Each row is where one point has got to under a steady rotation. How many ticks took it there?
The counts run from 0 to 178.
[79,113,132,90,123,149,111,156,128,111,158,73,125,88,106,115,136,143,104,132,113,147,89,158,160,126,147,162,148,147,144,123,134,158,108,97,140,149,151,86,92,141,123,151,124,102,122,109]
15
[116,72,150,130,120,149,114,103,145,118,163,86,128,136,100,137,163,119,140,67,124,101,122,141,101,110,158,137,122,117,151,134,124,143,80,104,100,144,160,103,98,132,143,143,93,131,109,112]
143
[152,71,142,137,132,123,117,102,140,101,167,84,135,125,107,113,150,145,148,82,130,121,109,136,126,92,139,144,163,146,124,120,131,127,92,149,151,155,149,116,89,122,136,158,108,95,133,142]
117
[122,104,195,128,143,154,113,119,144,102,161,85,153,112,103,137,154,143,159,119,133,155,106,123,120,97,122,137,167,143,165,129,150,116,146,104,123,148,139,69,105,117,141,148,94,136,127,91]
129
[117,103,136,108,109,137,124,139,138,99,134,90,114,107,104,125,122,130,123,105,88,125,88,154,136,112,187,184,135,134,159,121,155,145,91,112,119,144,139,94,82,122,131,159,89,104,142,113]
176
[101,116,178,108,120,142,126,121,141,107,121,68,132,105,101,106,114,128,128,113,134,107,111,126,75,97,131,140,148,153,153,114,132,141,96,95,100,132,166,86,112,106,150,131,85,147,135,74]
135
[110,122,172,124,135,140,118,123,114,122,144,55,142,112,70,93,129,156,135,126,140,108,136,140,95,109,105,142,147,150,144,122,120,148,91,111,87,156,152,97,83,122,152,124,100,165,128,101]
136
[119,138,166,137,134,154,132,133,118,131,163,75,132,124,124,134,143,158,138,124,116,138,85,144,143,81,141,153,166,136,138,132,170,109,127,136,112,134,134,112,59,89,130,154,78,139,138,132]
32
[93,105,158,103,124,144,137,153,123,90,131,63,148,106,128,102,106,139,124,135,116,155,75,139,146,78,123,170,167,151,125,121,132,132,136,124,160,145,165,114,79,115,131,160,117,121,123,129]
26
[97,103,150,86,129,145,96,118,147,121,153,84,143,108,88,126,174,112,119,119,136,132,114,112,112,124,109,127,142,133,164,119,113,164,95,75,124,144,169,90,106,115,140,144,134,134,119,96]
71
[95,76,163,126,118,156,106,120,139,115,133,95,141,137,88,134,147,93,139,114,135,133,96,131,127,95,147,137,150,109,140,114,144,118,130,113,116,175,168,86,118,121,152,128,101,168,107,102]
66
[106,110,146,103,115,138,136,131,90,133,135,67,137,125,143,137,142,155,117,112,105,140,84,127,156,105,114,164,142,123,126,124,154,140,102,125,137,147,168,125,46,100,136,139,91,164,123,141]
100
[114,89,155,109,121,135,121,141,150,136,177,104,131,122,84,148,156,135,162,85,137,133,97,137,136,106,163,121,132,108,157,126,119,151,100,93,94,119,174,121,77,103,147,136,142,136,91,122]
153
[132,72,158,138,136,138,126,124,149,89,150,88,158,110,90,98,125,124,137,85,129,131,114,137,125,103,146,149,173,153,137,120,117,123,118,142,137,163,146,94,103,156,149,156,100,109,117,100]
51
[88,104,136,96,125,103,98,127,133,156,162,98,146,126,101,137,192,118,120,104,123,129,99,143,156,121,147,138,159,118,140,117,140,159,108,131,127,164,178,88,93,96,131,155,125,130,114,114]
8
[94,103,150,107,123,134,109,108,147,110,173,100,149,105,99,121,179,118,133,103,157,114,124,131,117,111,117,126,159,158,135,125,107,142,107,108,125,162,175,85,85,109,154,138,124,130,97,97]
138
[119,124,169,93,120,104,127,159,132,119,141,76,129,122,97,111,112,164,117,130,104,146,92,124,130,101,134,168,157,123,160,113,139,158,102,145,110,112,162,115,70,91,124,149,133,119,136,114]
94
[98,131,161,131,125,122,114,149,128,126,168,87,165,108,76,119,171,136,102,106,107,140,115,156,131,125,120,140,157,146,146,127,153,128,117,122,95,143,162,87,97,139,145,127,110,160,137,84]
73
[103,123,155,127,146,161,132,128,129,108,148,67,149,102,103,95,122,154,138,111,129,125,122,170,106,103,142,139,146,159,136,122,135,117,99,94,117,138,115,86,75,138,141,139,72,126,125,108]
47
[79,89,150,102,108,122,103,130,140,124,155,103,129,141,109,142,161,96,135,106,111,123,76,109,148,101,155,142,142,105,142,112,131,162,119,133,135,154,184,116,85,88,139,147,122,139,100,119]
164
[93,99,140,132,128,108,132,137,131,125,175,73,151,129,80,101,152,137,137,98,138,119,131,169,120,112,133,130,147,125,110,111,126,145,92,133,106,145,161,102,94,156,155,122,131,154,101,125]
147
[128,101,158,122,138,137,134,158,126,122,145,72,131,109,110,134,119,168,132,103,108,159,88,159,147,97,172,170,146,116,168,130,154,123,98,125,115,132,125,116,79,125,119,157,101,101,130,119]
21
[105,89,144,114,144,117,129,107,142,122,171,92,144,110,107,85,155,140,160,90,161,103,123,156,124,111,124,126,170,156,88,114,117,154,100,122,135,150,161,114,76,127,155,142,112,120,100,128]
49
[105,109,151,122,148,142,145,131,115,122,161,70,163,102,110,90,129,163,153,107,152,114,126,173,122,111,119,127,172,153,108,121,134,141,104,105,117,149,136,97,73,143,157,143,102,139,116,120]
48
[87,129,159,103,122,134,89,139,150,112,173,95,145,105,73,131,172,127,100,125,116,141,111,142,104,119,123,140,150,149,155,117,142,139,118,102,108,134,166,78,109,128,136,142,118,133,123,81]
72
[95,75,171,96,111,149,115,106,142,92,104,82,141,103,118,113,121,114,129,97,138,113,112,120,97,99,129,144,160,136,144,114,134,144,107,92,132,148,172,91,118,103,135,150,94,144,112,90]
134
[96,92,145,113,99,127,94,135,145,124,151,91,140,113,102,144,187,97,96,93,106,130,93,144,143,110,170,163,156,137,141,111,156,137,115,132,127,169,160,98,109,98,125,151,106,123,132,110]
9
[123,72,132,106,120,116,119,124,119,124,137,91,140,128,130,136,161,128,116,85,110,116,99,135,161,145,154,170,151,119,149,129,140,166,102,150,143,174,172,107,76,120,142,160,97,122,120,133]
174
[109,137,174,94,140,113,124,153,148,125,158,79,126,126,84,127,145,139,113,133,100,157,102,133,124,99,151,140,163,102,174,105,162,150,117,134,104,112,165,99,97,101,141,145,124,123,134,84]
161
[95,139,158,84,143,130,124,152,132,123,128,63,137,100,129,111,137,170,116,132,115,141,111,145,143,119,122,155,172,151,141,124,154,151,107,112,132,145,142,80,78,107,126,150,90,118,148,106]
104
[83,103,140,116,121,114,123,145,128,138,172,74,124,125,67,109,155,128,125,112,126,113,114,151,124,127,166,137,119,118,139,117,119,159,81,113,95,153,155,109,72,127,142,124,127,128,101,148]
80
[93,77,153,110,122,138,118,95,128,121,136,78,121,138,153,136,139,115,151,99,132,120,84,114,127,98,127,145,155,132,113,125,151,136,115,125,161,168,161,105,71,77,130,162,84,140,112,145]
34
[92,80,161,109,126,156,121,114,148,73,144,94,132,122,118,106,127,108,168,111,157,124,84,135,120,65,139,131,164,142,114,118,130,131,138,110,155,148,160,99,100,113,141,160,114,116,99,130]
123
[114,124,165,104,139,133,135,130,110,109,108,58,134,107,135,96,115,170,131,134,124,127,115,127,120,106,114,159,164,149,144,122,139,138,102,113,126,151,142,94,72,106,147,157,89,143,143,116]
37
[116,88,142,99,112,139,125,128,142,102,120,101,137,99,134,122,145,118,115,92,105,120,88,121,158,116,151,172,181,150,130,134,141,137,135,141,134,165,144,96,95,104,131,184,86,102,125,113]
108
[84,126,131,85,122,123,107,157,140,128,156,84,151,91,121,128,154,135,89,117,97,152,98,148,157,126,127,151,172,153,136,120,162,161,120,118,128,152,159,80,86,124,133,161,118,115,142,97]
171
[125,70,127,106,120,124,125,129,142,116,157,88,137,117,134,132,160,138,124,82,110,142,93,128,158,121,147,160,154,120,146,131,124,143,100,140,159,155,152,116,89,122,123,174,118,89,115,133]
19
[102,72,160,111,123,129,118,148,133,105,145,53,126,144,113,121,133,118,117,133,102,165,91,135,141,97,147,160,149,113,153,99,131,149,109,130,163,167,169,115,107,129,117,148,128,113,106,130]
92
[104,78,151,106,116,145,96,125,113,121,147,51,128,139,98,135,164,120,111,117,106,142,99,124,125,118,122,146,102,100,154,117,139,152,85,113,134,167,177,109,84,131,127,135,103,156,115,135]
3
[151,91,167,106,138,121,119,133,117,115,171,58,108,131,101,122,135,174,139,121,121,118,92,113,129,98,113,151,149,139,148,119,120,133,86,163,130,148,158,124,69,97,134,163,121,119,141,154]
28
